Here are some rows, each followed by its group. Groups can overlap.
-0.53:-1.41:0.88:0.77:-0.52:-0.30:0.01:0.81:-1.53:0.68:0.53:-0.03:0.07:1.80:0.00:0.14:-0.96:-1.74:-1.54:-0.62:0.47:-0.13:0.51:-0.29:0.67:1.48:-0.26:-0.02:-0.04:-0.71:0.60:0.41 VK
-0.13:-1.57:0.53:0.48:-0.87:0.21:0.56:1.04:-1.40:0.08:0.11:0.72:0.83:0.86:0.05:-0.28:-0.24:-2.08:-1.19:0.45:-0.89:1.19:-0.07:0.00:1.02:0.84:-0.04:-0.71:-1.25:-1.01:0.39:-0.09 VK
-0.18:-0.32:1.36:1.37:-0.84:-1.25:0.62:1.09:-1.14:1.71:0.52:0.35:-0.67:1.92:-1.59:0.67:-2.29:-0.49:-1.14:-0.66:1.41:-0.52:0.73:-0.15:-0.37:2.03:1.12:2.02:0.42:1.71:1.07:1.25 Nt
-0.17:0.38:1.22:0.29:-0.22:-1.02:0.41:0.72:-0.26:0.33:-0.37:-0.03:-0.28:0.55:-0.60:0.23:-0.41:0.13:0.28:-0.39:0.49:-1.15:0.06:-0.18:-0.14:0.57:0.73:1.35:0.28:-0.05:-1.35:0.00 Nt
0.61:1.60:-2.28:-0.87:1.55:1.20:-0.69:-2.33:2.03:-0.61:0.52:-0.42:-0.84:-1.78:0.13:-0.02:-0.22:1.70:1.19:0.32:-0.01:0.53:-0.48:-0.30:-0.63:-1.20:0.40:-1.26:0.95:0.10:1.92:1.16 EN
-0.36:0.96:0.62:-0.02:0.33:-0.55:-0.14:0.02:0.72:0.45:-0.02:-0.51:-0.73:-0.36:-0.01:-0.13:0.11:0.85:0.27:0.00:0.16:-1.05:0.15:-0.06:-0.97:-0.19:1.12:0.79:0.66:0.65:-0.91:-0.25 Xf
-0.19:1.48:-1.17:-0.28:2.07:0.31:-1.41:-1.82:1.32:-0.60:1.62:-1.83:-1.67:-0.81:0.78:-0.16:-0.13:1.12:0.25:-1.53:0.81:-0.86:-0.17:-0.50:0.03:-0.39:1.24:-1.24:1.97:-0.80:1.49:0.61 Xf
0.08:1.06:0.67:1.20:0.80:-1.21:-0.27:-0.51:0.24:1.13:1.24:-1.03:-2.12:0.67:-0.89:0.57:-2.31:0.78:-0.31:-1.58:1.89:-1.34:0.85:-0.01:-0.72:1.17:2.33:1.30:1.97:1.82:1.55:1.61 Di
0.36:0.12:-0.92:-0.02:0.01:1.01:-0.04:-0.42:0.41:-0.90:-0.47:0.56:0.90:-1.18:0.48:-0.43:1.43:0.00:0.56:0.98:-0.92:0.89:-0.84:0.26:0.33:-1.21:-1.30:-1.38:-0.83:-0.96:-0.41:-0.36 Vo
-0.02:-0.01:-0.29:0.02:-1.21:0.71:0.59:0.63:-0.90:-0.23:-0.68:1.10:1.65:-0.03:0.36:-0.38:0.59:-1.42:-0.23:1.17:-1.15:1.32:-0.58:0.18:0.83:-0.20:-1.74:-0.97:-1.66:-1.01:0.03:-0.14 Lj
-0.09:0.52:0.79:1.08:0.62:-0.73:-0.35:-0.13:0.05:1.13:1.40:-1.14:-1.56:0.95:-1.06:0.39:-2.04:0.45:-0.49:-1.57:1.71:-1.49:0.99:-0.21:-0.75:1.70:2.03:1.37:1.59:0.86:0.02:1.25 Di
-0.50:0.25:0.75:-0.20:0.35:-0.19:-0.49:-0.01:0.10:-0.17:0.15:-0.64:0.02:0.12:0.52:0.09:0.52:-0.01:-0.12:-0.72:0.08:-1.25:-0.05:-0.36:0.04:0.12:0.45:0.43:0.45:-0.48:-1.14:-1.13 Di
-0.04:-2.19:0.56:0.80:-1.14:-0.41:0.20:1.27:-1.70:0.46:-0.17:0.56:0.02:1.43:-0.04:-0.06:-0.84:-1.82:-1.57:-0.01:-0.30:0.92:0.24:0.09:0.62:1.30:-0.04:0.01:-0.88:-0.49:0.33:-0.06 VK
0.30:-1.09:-0.57:-0.16:-0.87:1.02:0.32:0.39:-0.43:-0.50:-0.93:1.04:1.61:-0.30:0.39:-0.40:1.00:-0.80:0.03:1.45:-1.50:1.49:-0.36:0.79:0.59:-0.66:-1.70:-0.69:-1.51:-0.61:0.02:-0.12 Lj
-0.27:-0.31:0.94:0.89:0.23:-1.02:-0.21:0.16:-0.52:1.05:1.43:-0.84:-1.72:1.38:-0.66:0.29:-2.15:-0.27:-1.19:-1.60:1.48:-0.94:-0.02:-0.01:-0.12:1.79:1.27:0.79:1.28:0.55:1.10:0.89 Nt
-0.55:-0.69:1.12:0.08:0.06:-0.61:-0.24:0.83:-0.47:-0.21:0.14:-0.73:-0.05:0.68:0.56:-0.53:0.71:-0.64:-0.36:-0.45:-0.54:-1.08:-0.04:-0.14:0.65:0.09:-0.14:0.11:-0.16:-0.96:-1.69:-1.21 Nt
0.51:-0.48:-0.68:-0.46:-0.73:0.89:0.61:0.26:0.07:-0.78:-1.02:0.96:1.66:-0.87:0.49:-0.27:1.28:-0.46:0.30:1.22:-1.43:1.28:-0.63:0.47:0.59:-1.15:-1.57:-0.86:-1.37:-0.44:-0.21:-0.25 Lj
0.00:-1.25:-0.35:-0.02:-0.91:0.95:0.36:0.70:-0.81:-0.31:-0.76:-0.03:1.61:0.01:0.64:-0.12:0.70:-1.33:-0.61:1.31:-1.25:1.74:-0.02:0.15:0.69:-0.54:-1.82:-0.91:-1.62:-0.70:-0.03:-0.35 Lj
0.05:0.79:-0.72:-0.99:1.09:0.62:-0.99:-0.84:-0.01:-1.14:-0.09:-0.54:-0.20:-0.86:1.27:-0.32:1.09:0.67:0.74:0.15:-0.59:-0.25:-0.46:-0.20:0.11:-1.19:-0.31:-1.12:0.37:-1.01:-0.76:-0.80 EN
-0.60:-0.86:0.92:0.67:0.02:-0.77:-0.23:0.84:-1.24:-0.01:1.14:-0.67:-0.79:1.53:-0.38:0.09:-1.77:-1.22:-1.39:-1.39:0.79:-0.46:0.53:-0.37:0.34:1.80:0.86:0.78:0.58:-0.35:0.93:0.32 Nt
-0.24:-0.02:0.97:1.04:0.56:-0.98:-0.64:0.22:-0.52:0.90:0.03:-1.09:-1.69:1.14:-0.59:0.22:-2.28:-0.15:-1.06:-1.56:1.54:-1.22:0.64:-0.32:-0.14:1.45:1.70:0.77:1.39:0.66:1.17:1.19 Di
-0.13:0.92:-0.01:-0.81:1.21:0.54:-0.52:-1.04:0.90:-0.99:-0.12:-0.85:0.16:-1.17:1.19:-0.19:1.26:0.73:0.77:-0.30:-0.48:-0.56:-0.74:-0.59:0.25:-1.13:-0.18:-1.07:0.49:-1.26:-0.90:-0.94 EN
-0.38:-0.27:0.97:0.18:-0.01:-0.21:0.35:0.92:-0.83:-0.15:-0.18:-0.28:0.19:0.53:0.98:0.25:0.49:-0.67:-0.34:-0.36:-0.28:-1.12:-0.35:0.01:0.23:0.15:-0.38:0.16:-0.19:-0.63:-1.65:-1.47 Nt
-0.46:-0.37:1.32:0.29:-0.63:-1.18:0.80:0.00:-0.51:0.55:-0.43:0.13:-0.13:0.78:-0.65:-0.06:0.19:0.08:0.07:-0.30:0.02:-0.01:0.35:-0.16:-0.51:0.39:0.57:1.33:0.08:1.04:-1.33:-0.39 Nt
0.04:0.63:-0.74:-1.06:0.66:0.80:-0.19:-0.87:0.91:-0.83:-0.44:0.05:0.41:-1.40:0.36:-0.31:1.30:0.81:1.04:0.44:-0.47:0.19:-0.16:0.18:-0.16:-1.24:-0.04:-0.69:0.01:-0.71:-0.53:-0.27 Vo
0.34:1.43:-1.80:-0.61:1.88:1.04:-0.96:-2.22:1.57:-0.01:0.99:-1.50:-1.05:-1.59:0.79:-0.03:0.08:1.51:0.82:-0.68:0.38:-0.02:-0.28:-0.36:-0.52:-0.79:0.86:-1.47:1.48:-0.05:1.76:1.20 EN
-0.73:-0.53:1.15:0.08:-0.11:-0.62:0.07:1.00:-0.59:0.01:-0.35:-0.67:0.11:0.19:0.47:-0.01:0.50:-0.55:-0.19:-0.53:0.26:-1.12:-0.22:-0.28:0.54:0.18:-0.07:0.34:-0.08:-0.48:-1.42:-1.56 Nt
-0.45:-1.54:0.90:0.85:-0.83:-0.35:-0.08:1.30:-1.56:0.39:0.74:0.20:0.42:1.25:-0.04:0.17:-0.97:-1.75:-1.57:-0.29:-0.09:0.36:0.39:-0.14:0.65:1.66:-0.54:-0.21:-0.59:-0.80:0.51:0.22 VK
0.20:0.36:-0.96:-0.82:0.48:1.00:-0.31:-0.74:0.75:-0.98:-0.39:0.10:0.79:-1.31:0.82:-0.22:1.59:0.30:0.91:0.73:-0.97:-0.01:-0.84:0.28:0.37:-1.34:-0.95:-1.26:-0.35:-0.88:-0.49:-0.67 Vo
1.34:1.44:0.34:-0.24:-3.30:-1.70:2.85:1.23:1.51:-0.01:-2.12:4.19:0.73:-0.30:-5.18:1.54:-2.01:3.34:2.11:2.86:1.36:1.31:1.46:1.58:-2.89:-0.44:1.83:4.84:-1.08:6.69:0.02:2.52 Lj
0.45:1.00:-2.90:-1.23:1.11:2.31:-0.01:-2.31:1.83:-1.38:0.03:0.04:0.20:-2.17:0.67:-0.20:1.17:1.13:1.17:0.94:-0.59:1.25:-0.63:0.12:0.55:-1.67:-0.73:-2.30:0.32:-0.89:1.72:1.45 Vo
-0.05:0.88:-0.96:-0.89:0.77:1.12:-0.53:0.00:0.95:-1.17:-0.22:-0.49:0.54:-1.27:1.44:-0.36:1.60:0.63:0.62:0.40:-0.73:-0.07:-0.83:-0.32:0.05:-1.17:-0.39:-1.27:0.04:-0.76:-0.67:-0.69 Vo
-0.02:-1.18:1.17:1.09:-0.68:-0.91:0.10:0.96:-1.47:0.81:0.32:-0.03:-0.36:1.57:-0.74:0.09:-1.76:-1.37:-0.99:-0.73:0.52:0.03:0.71:0.01:0.10:1.86:0.13:-0.05:0.06:-0.04:0.72:0.61 Nt
0.53:-0.46:0.04:-0.37:-1.70:0.00:1.10:0.00:-0.26:0.58:-1.26:2.02:0.02:-0.02:-1.21:0.15:0.14:0.12:0.34:1.81:-0.61:1.66:0.03:0.71:-0.08:-0.19:-0.04:0.80:-1.56:1.11:0.10:0.42 Lj
-0.54:0.25:0.22:0.78:1.34:-0.63:-0.92:-0.39:-0.04:0.01:1.67:-1.94:-1.69:0.64:0.63:-0.14:-1.27:-0.25:-0.98:-2.14:1.06:-1.36:0.12:-0.50:0.40:1.52:1.04:-0.63:1.65:-1.13:1.03:-0.03 Di
0.37:-1.71:0.60:0.79:-1.16:-0.21:0.88:0.00:-1.38:0.58:-0.18:0.84:1.26:1.14:-0.53:0.64:-0.01:-1.53:-1.15:0.64:-0.14:1.02:0.50:0.48:0.55:0.91:-0.04:0.02:-1.10:-0.02:0.58:0.42 VK
0.14:-0.51:-0.89:-0.34:-0.59:1.20:0.24:0.18:-0.05:-0.55:-0.87:1.39:1.29:-0.53:0.22:-0.41:1.26:-0.09:0.45:1.41:-1.09:1.55:-0.46:0.18:0.68:-0.98:-1.82:-0.94:-1.53:-0.71:-0.03:-0.20 Lj
-0.12:-1.61:0.89:1.03:-1.83:-0.52:1.14:1.62:-1.23:1.07:-0.65:1.65:1.05:1.40:-1.75:0.48:-1.20:-0.89:-0.86:0.97:0.15:1.06:0.96:0.52:-0.11:0.88:-0.45:1.25:-1.09:1.30:0.48:0.88 VK
-0.36:-1.81:0.22:0.23:-1.05:0.56:-0.01:1.09:-1.41:0.03:-0.33:0.66:1.19:0.77:0.36:-0.05:0.12:0.00:-0.02:0.73:-0.98:1.25:0.19:0.19:0.86:0.42:-1.72:-0.75:0.00:-0.05:0.26:-0.23 VK
-0.46:-0.02:1.05:0.30:0.69:-0.47:-0.23:0.18:-0.21:-0.35:0.42:-0.78:-0.57:0.32:0.89:-0.28:0.44:-0.19:-0.52:-0.96:-0.20:-1.19:-0.43:-0.33:0.38:-0.02:0.18:0.09:0.23:-0.96:-1.24:-1.23 Di
0.31:-1.45:0.09:-0.24:-1.44:0.16:0.74:1.17:-0.95:0.16:-0.72:1.54:1.24:0.49:-0.39:0.16:-0.01:-1.04:-0.02:1.01:-0.81:1.33:0.01:0.35:0.54:0.27:-1.39:-0.31:-1.62:0.27:0.27:-0.06 Lj
0.14:0.13:-0.76:-0.71:-0.71:0.87:0.75:-0.33:0.55:-0.72:-0.95:1.11:0.98:-0.71:-0.36:-0.10:0.78:0.76:0.95:1.41:-0.43:1.02:-0.05:0.68:-0.12:-1.29:-0.71:-0.20:-0.75:0.55:-0.18:-0.18 Vo
0.37:0.03:-1.08:-0.88:-0.21:1.41:0.13:-0.36:0.49:-0.91:-0.95:0.79:1.23:-1.06:0.77:-0.33:1.30:0.32:0.52:1.05:-1.09:1.06:-0.67:0.29:0.23:-1.11:-1.24:-1.20:0.00:-0.73:-0.32:-0.27 Vo
-0.18:0.92:-0.92:-0.71:0.57:0.78:-0.33:-1.00:0.97:-0.76:-0.29:-0.03:0.26:-0.98:0.79:-0.19:-0.01:0.70:0.84:0.48:-0.28:0.00:-0.56:0.08:0.25:-1.11:-0.13:-0.53:0.09:-0.57:-0.36:-0.39 Vo
0.02:0.44:-0.97:-0.77:0.63:0.78:-0.41:-0.83:1.05:-0.93:-0.33:-0.14:0.30:0.01:0.41:-0.12:1.21:0.84:0.58:0.45:-0.66:0.01:-0.70:0.24:-0.23:-1.25:-0.49:-1.05:-0.07:-0.90:-0.65:-0.84 Vo
-0.61:0.33:0.40:-0.02:0.96:0.01:-0.57:-0.39:0.17:-0.01:0.60:-0.92:-0.69:-0.05:0.56:-0.36:0.60:0.22:0.08:-0.87:-0.01:-1.17:-0.48:-0.26:0.38:-0.10:0.44:-0.20:0.65:-0.90:-1.00:-1.18 Xf
-0.01:0.01:-1.13:-0.66:-0.16:0.83:-0.01:-0.48:0.65:-0.97:-0.71:0.29:0.96:-1.18:0.51:-0.13:1.47:-0.01:0.55:1.30:-1.14:0.85:-0.79:0.16:0.45:-1.30:-1.08:-1.10:-0.96:-0.60:-0.17:-0.68 Vo
0.66:-1.04:-0.28:-0.02:-1.29:0.59:0.87:0.53:-0.54:-0.16:-0.86:1.03:1.78:-0.02:0.05:-0.18:0.25:-1.28:0.02:0.00:-0.94:1.55:-0.19:0.60:0.87:-0.26:-1.82:-0.54:-1.69:-0.23:0.04:0.16 Lj
0.65:1.13:-2.70:-1.07:1.24:0.03:-0.87:-2.06:1.63:-1.07:0.01:-0.08:-0.01:-1.93:0.93:-0.26:1.12:1.07:0.66:0.54:-0.63:1.28:-0.38:0.04:0.09:-1.76:-0.63:-2.27:0.41:-0.94:1.80:1.22 Vo
-0.36:0.68:0.75:-0.05:0.39:-0.52:0.06:0.08:0.34:0.21:0.04:-0.68:-0.71:0.15:0.04:-0.10:0.10:0.00:0.01:-0.55:-0.17:-1.33:-0.02:-0.17:-0.43:-0.01:0.95:0.70:0.66:0.15:-1.11:-0.91 Di
0.88:1.72:-2.39:-0.89:0.97:1.48:-0.35:-1.90:2.01:-0.30:-0.31:0.22:-0.36:-2.16:0.04:-0.46:0.08:1.68:1.17:0.74:-0.07:1.12:-0.28:0.18:0.03:-0.02:-0.13:-1.14:0.61:0.41:1.89:0.00 Vo
0.67:1.66:-2.13:-0.92:1.11:1.37:-0.71:-2.27:1.83:-0.77:0.52:-0.34:-0.73:-1.88:0.33:0.00:0.08:1.94:0.88:0.24:-0.04:0.49:-0.38:-0.14:-0.49:-1.14:0.51:-0.96:1.00:0.25:1.96:1.38 EN
0.72:0.00:-0.62:-0.42:-1.02:0.65:0.88:0.00:0.35:-0.22:-1.25:1.44:1.33:-0.59:-0.60:-0.22:0.59:0.34:0.82:1.71:-0.70:1.31:-0.25:0.70:-0.22:-0.98:-0.90:0.30:-1.29:0.82:-0.07:0.48 Lj
-0.38:-0.34:1.01:0.04:0.02:-0.49:-0.25:0.59:-0.79:-0.20:-0.14:-0.54:0.26:0.63:0.52:-0.23:0.72:-0.81:-0.43:-0.33:-0.43:-0.92:-0.08:-0.26:0.48:-0.02:-0.43:0.33:-0.23:-0.64:-1.90:-1.16 Nt
-0.01:1.38:-2.58:-0.99:0.93:1.76:-0.61:-2.16:1.83:-0.97:0.09:0.07:-0.04:-2.21:0.78:-0.10:-0.01:0.00:0.97:0.78:-0.45:1.27:-0.49:0.06:0.24:-1.48:-0.66:-1.72:0.30:-0.30:1.94:1.36 Vo
-0.31:-0.01:0.69:0.37:0.61:-0.48:-0.09:-0.04:-0.17:-0.59:0.32:-1.07:-0.57:0.33:0.86:-0.13:0.57:-0.05:-0.04:-0.79:0.19:-1.17:-0.39:-0.61:0.03:-0.13:-0.04:-0.09:0.00:-0.69:-1.17:-1.07 Di
0.08:-0.01:-0.73:0.05:1.79:0.13:-1.12:-1.88:1.19:-0.08:1.56:-1.66:-2.04:0.01:0.05:0.19:-0.79:1.19:0.10:-1.55:1.11:-0.97:0.30:-0.86:-0.59:0.16:1.56:-0.41:2.08:0.12:1.34:1.13 Xf
-0.08:-0.84:1.00:-0.02:0.17:-0.92:-0.48:0.00:-1.78:0.75:1.25:-0.69:-0.90:1.41:0.18:0.12:-1.45:-1.54:-1.50:-1.26:0.50:-0.33:0.61:-0.38:0.03:1.72:0.07:0.19:0.00:-0.76:0.72:0.71 Nt
-0.01:0.44:1.07:-0.24:0.18:-0.80:0.27:0.26:0.21:0.24:0.13:-0.46:-0.69:0.31:-0.14:0.05:0.03:0.49:0.51:-0.57:0.41:-1.24:0.32:-0.25:-0.23:0.26:1.04:1.19:0.66:0.42:0.02:-0.51 Di
0.01:0.40:-1.07:-0.52:0.49:1.00:-0.03:-0.63:0.63:-0.91:-0.32:0.42:0.62:-1.25:1.00:-0.12:1.50:0.37:0.84:0.69:-1.13:0.65:-0.32:0.15:0.39:-1.44:-0.88:-1.32:-0.55:-0.05:-0.39:-0.36 Vo
Which 4 groups are nearest to each row below, nearest first, going by the distance to the group's nearest row?
-0.63:-0.01:1.06:0.53:-0.03:-0.62:-0.18:0.00:-0.72:-0.19:-0.37:-0.36:-0.06:0.51:1.06:-0.35:0.55:-1.01:-0.31:-0.41:-0.53:-0.96:-0.18:-0.11:0.19:0.07:-0.53:-0.15:-0.38:-1.28:-1.72:-1.38: Nt Di Xf EN
1.34:2.14:-2.03:-1.09:-0.25:0.51:0.30:-1.73:2.29:0.56:0.03:1.43:-0.42:-1.66:-2.01:0.63:-0.93:2.65:1.59:1.55:0.71:1.37:0.18:-0.01:-1.31:-1.35:0.93:0.76:0.40:2.78:2.34:2.50: EN Vo Lj Xf
-0.11:-0.21:1.39:-0.04:-0.95:-1.44:0.82:1.26:-0.51:-0.01:-0.51:0.32:0.01:0.62:-0.97:0.21:-0.44:0.16:0.24:0.14:0.52:-0.93:0.48:-0.01:-0.54:0.35:0.89:1.73:0.00:1.17:-1.49:-0.81: Nt Di Xf VK
-0.11:-1.46:0.22:0.24:-1.20:0.09:0.68:1.13:-1.11:-0.07:-0.57:1.15:1.52:0.60:0.05:-0.17:0.32:-1.57:-0.98:0.94:-0.04:1.44:-0.39:0.47:0.82:0.21:-1.60:-0.86:-1.57:-0.61:0.26:0.11: Lj VK Vo Nt
0.07:0.66:-0.70:-0.87:0.41:0.63:-0.06:-0.84:0.79:-0.61:-0.39:-0.03:0.49:-1.08:0.05:-0.10:1.43:0.90:1.04:0.61:-0.94:0.48:-0.66:-0.07:0.03:-1.06:-0.59:-0.89:-0.29:-0.11:-0.63:-0.48: Vo EN Lj Xf
0.34:-1.29:0.44:0.36:-1.67:-0.22:1.15:1.50:-1.33:0.72:-0.37:1.68:1.18:0.83:-0.97:0.26:-0.60:-0.88:-0.56:1.12:-0.40:1.26:0.50:0.34:-0.07:0.70:-0.93:0.56:-1.40:0.93:0.02:0.26: VK Lj Nt Vo
0.18:0.81:-0.96:-0.02:0.10:0.61:0.01:-0.62:0.90:-0.42:-0.81:0.30:0.54:-1.10:0.13:0.11:1.17:0.00:0.96:0.00:-0.04:0.35:-0.02:0.24:-0.12:-1.35:-0.34:-0.19:-0.30:0.40:0.02:-0.34: Vo EN Lj Xf
-0.30:-1.80:-0.01:0.42:-1.05:0.14:0.47:1.17:-1.69:0.31:-0.14:1.10:1.09:1.00:0.24:-0.02:-0.16:-1.77:-0.92:0.49:-0.90:1.06:0.19:0.27:0.73:0.69:-1.47:-0.52:0.00:-0.85:0.32:-0.14: VK Lj Nt Vo
-0.38:-0.73:-0.01:1.18:-0.94:-1.49:0.71:1.46:-1.21:1.66:0.66:0.47:-0.71:1.70:-1.84:0.54:-2.16:-0.71:-0.93:-0.46:1.14:-0.26:1.07:-0.01:-0.61:1.92:1.16:1.73:0.18:1.87:0.98:1.07: Nt Di VK Xf
-0.23:-0.18:0.87:0.08:0.31:-0.60:0.13:0.42:-0.26:-0.19:0.09:-0.81:-0.54:0.35:0.40:0.06:0.57:0.00:0.19:-0.73:0.16:-1.36:0.00:-0.50:-0.03:0.10:0.62:0.22:0.26:-0.32:-1.38:0.00: Di Nt Xf EN
Which 5 groups are nearest to each row below, nearest first, going by the distance to the centre of the group?
-0.08:-1.28:0.84:0.93:-0.94:-0.66:1.03:1.43:-1.45:0.64:0.11:0.44:0.38:0.01:-0.43:0.25:-1.43:-1.60:-1.42:-0.23:-0.18:0.48:-0.02:0.21:0.39:1.65:-0.32:0.55:-0.44:0.12:0.61:0.36: VK Nt Lj Di Xf
0.30:-0.10:-1.08:-0.68:-0.18:1.04:-0.02:-0.48:0.12:-0.84:-0.64:0.76:1.21:-0.92:0.93:-0.08:1.29:-0.45:-0.02:1.25:-1.58:1.45:-0.68:0.35:0.54:-1.32:-1.64:-1.12:-1.27:-1.01:-0.18:-0.61: Vo Lj EN VK Nt
0.01:0.00:-0.99:-0.88:0.01:0.97:-0.01:-0.55:0.52:-0.01:-0.66:0.40:1.19:-1.07:0.66:-0.36:1.26:0.61:0.62:0.94:-1.05:1.00:-0.68:0.24:0.09:-1.32:-0.04:-1.12:-0.57:-0.63:-0.03:-0.33: Vo Lj EN Xf VK
Which 4 groups are nearest to each row below, nearest first, going by the distance to the centre of the group?
-0.34:-0.24:1.43:0.37:-0.30:0.03:0.15:0.96:-0.73:0.37:-0.13:-0.33:0.17:0.80:0.05:0.04:0.19:-0.21:-0.34:-0.20:0.18:-0.74:0.05:-0.17:-0.13:0.58:0.27:1.08:-0.07:0.40:-1.35:-1.00: Nt Di VK Xf
-0.48:-1.31:1.13:1.06:-0.48:-0.31:0.34:1.35:-1.55:0.70:0.52:-0.08:-0.24:1.72:-0.35:-0.11:-1.30:-1.55:-1.40:-0.56:0.26:-0.18:0.40:-0.15:0.71:1.54:-0.07:0.23:-0.11:-0.48:0.58:0.71: VK Nt Di Lj
-0.48:0.86:-0.59:-0.29:1.09:0.42:-0.75:-0.78:0.92:-0.79:0.21:-1.09:-0.28:-0.91:0.05:-0.47:1.19:0.66:0.54:-0.36:-0.22:-0.93:-0.31:-0.37:0.07:-0.80:-0.02:-0.69:0.63:-0.99:-0.88:-0.93: Xf EN Vo Di
Which 4 groups are nearest to each row below, nearest first, going by the average distance to the group's rows?
-0.48:0.73:0.32:-0.02:0.83:-0.27:-0.53:-0.31:0.51:-0.45:0.20:-0.82:-0.79:-0.25:0.05:0.04:0.52:0.72:0.54:-0.54:0.27:-1.24:0.08:-0.31:-0.24:-0.25:0.77:0.27:0.78:0.18:-0.93:-0.80: Xf Di Nt EN
0.25:-0.81:-0.81:-0.72:-0.65:0.03:0.36:0.09:0.00:-0.01:-0.80:0.96:1.41:-0.68:0.23:0.13:1.04:-0.13:0.44:1.60:-0.78:1.43:-0.66:0.54:0.21:-1.08:-1.20:-0.51:-1.32:-0.22:-0.07:-0.22: Lj Vo VK EN
Which 5 groups are nearest to each row below, nearest first, going by the average distance to the group's rows?
1.07:2.06:-1.76:-0.83:1.05:0.53:-0.24:-2.18:2.24:0.29:0.17:0.18:-0.99:-1.54:-1.13:0.33:-1.10:0.00:1.18:0.45:0.97:0.44:-0.13:0.36:-1.10:-0.99:1.32:0.52:1.22:1.72:1.97:1.73: EN Xf Vo Di Nt
Which 5 groups are nearest to each row below, nearest first, going by the distance to the group's nearest row?
0.05:0.54:1.92:0.33:-1.70:-1.73:1.41:1.55:-0.30:1.60:-0.91:1.18:0.07:0.99:-2.29:0.76:-1.01:0.88:0.59:0.55:0.74:-0.69:1.03:-0.01:-1.13:0.59:-0.04:3.15:-0.47:3.24:-1.43:0.00: Nt VK Di Lj Xf
0.08:0.74:-0.32:-0.57:0.56:-0.01:-0.25:-0.79:0.89:-0.44:-0.23:-0.36:-0.31:-0.83:0.12:-0.01:0.66:1.29:0.92:0.12:0.16:-0.46:0.03:-0.36:-0.44:-1.17:0.69:0.26:0.00:0.35:-0.56:-0.09: Vo Xf EN Di Nt
0.71:0.04:-0.56:-0.44:-1.32:0.51:0.74:0.27:-0.01:0.08:-1.42:1.76:1.61:-0.54:-1.14:-0.11:0.19:0.39:0.99:1.72:-0.32:1.25:-0.09:0.48:-0.55:-1.05:-0.69:0.75:-1.23:1.47:0.00:0.49: Lj Vo VK Nt Xf
-0.25:0.52:1.48:0.48:-0.30:-1.04:0.33:0.62:-0.02:0.72:-0.10:-0.03:-0.38:0.71:-0.86:0.07:-0.46:0.59:0.36:-0.18:0.87:-0.01:0.61:-0.14:-0.82:0.27:1.51:1.86:0.29:1.56:-1.18:-0.25: Nt Di Xf Lj VK
0.12:1.36:-1.83:-0.66:2.09:1.33:-1.41:-2.45:1.85:-0.70:1.03:-1.15:-1.17:-1.70:0.91:-0.09:0.04:1.31:0.83:-0.73:0.02:-0.05:-0.55:-0.12:0.14:-0.82:0.63:-1.57:1.53:-0.63:0.02:0.99: EN Xf Vo Di Nt
0.02:1.09:-0.38:0.43:1.87:-0.34:-1.44:-1.13:0.59:-0.19:1.86:-0.03:-1.81:-0.05:0.42:-0.25:-1.09:0.45:-0.41:-1.70:1.10:-1.36:0.00:-0.46:-0.18:0.53:1.62:-0.85:2.05:-0.78:1.44:0.56: Xf Di EN Nt Vo
0.04:1.04:-0.76:0.08:2.14:0.20:-1.59:-1.54:1.01:-0.78:1.40:-2.22:-1.76:-0.19:1.11:-0.19:-0.68:0.59:-0.63:-1.82:0.98:-1.22:0.11:-0.51:0.06:0.39:1.26:-0.93:2.20:-0.85:1.26:0.42: Xf Di EN Nt Vo
-0.01:0.69:0.19:-0.55:1.21:-0.27:-0.59:-0.61:0.58:-0.76:0.56:-1.15:-0.75:-0.60:0.92:-0.14:0.92:0.28:0.26:-0.78:-0.08:-1.22:-0.02:-0.75:0.13:-0.45:0.12:-0.65:0.63:-0.73:-0.92:-1.02: Xf Di EN Vo Nt
0.41:-0.97:-0.52:-0.02:-0.84:0.92:0.11:0.03:-0.30:-0.37:-1.15:0.75:0.02:-0.30:0.46:-0.15:1.20:0.00:0.14:1.32:-1.40:1.70:-0.08:0.24:0.85:-0.02:-1.97:-0.69:-1.57:-0.56:0.15:-0.31: Lj Vo VK EN Nt
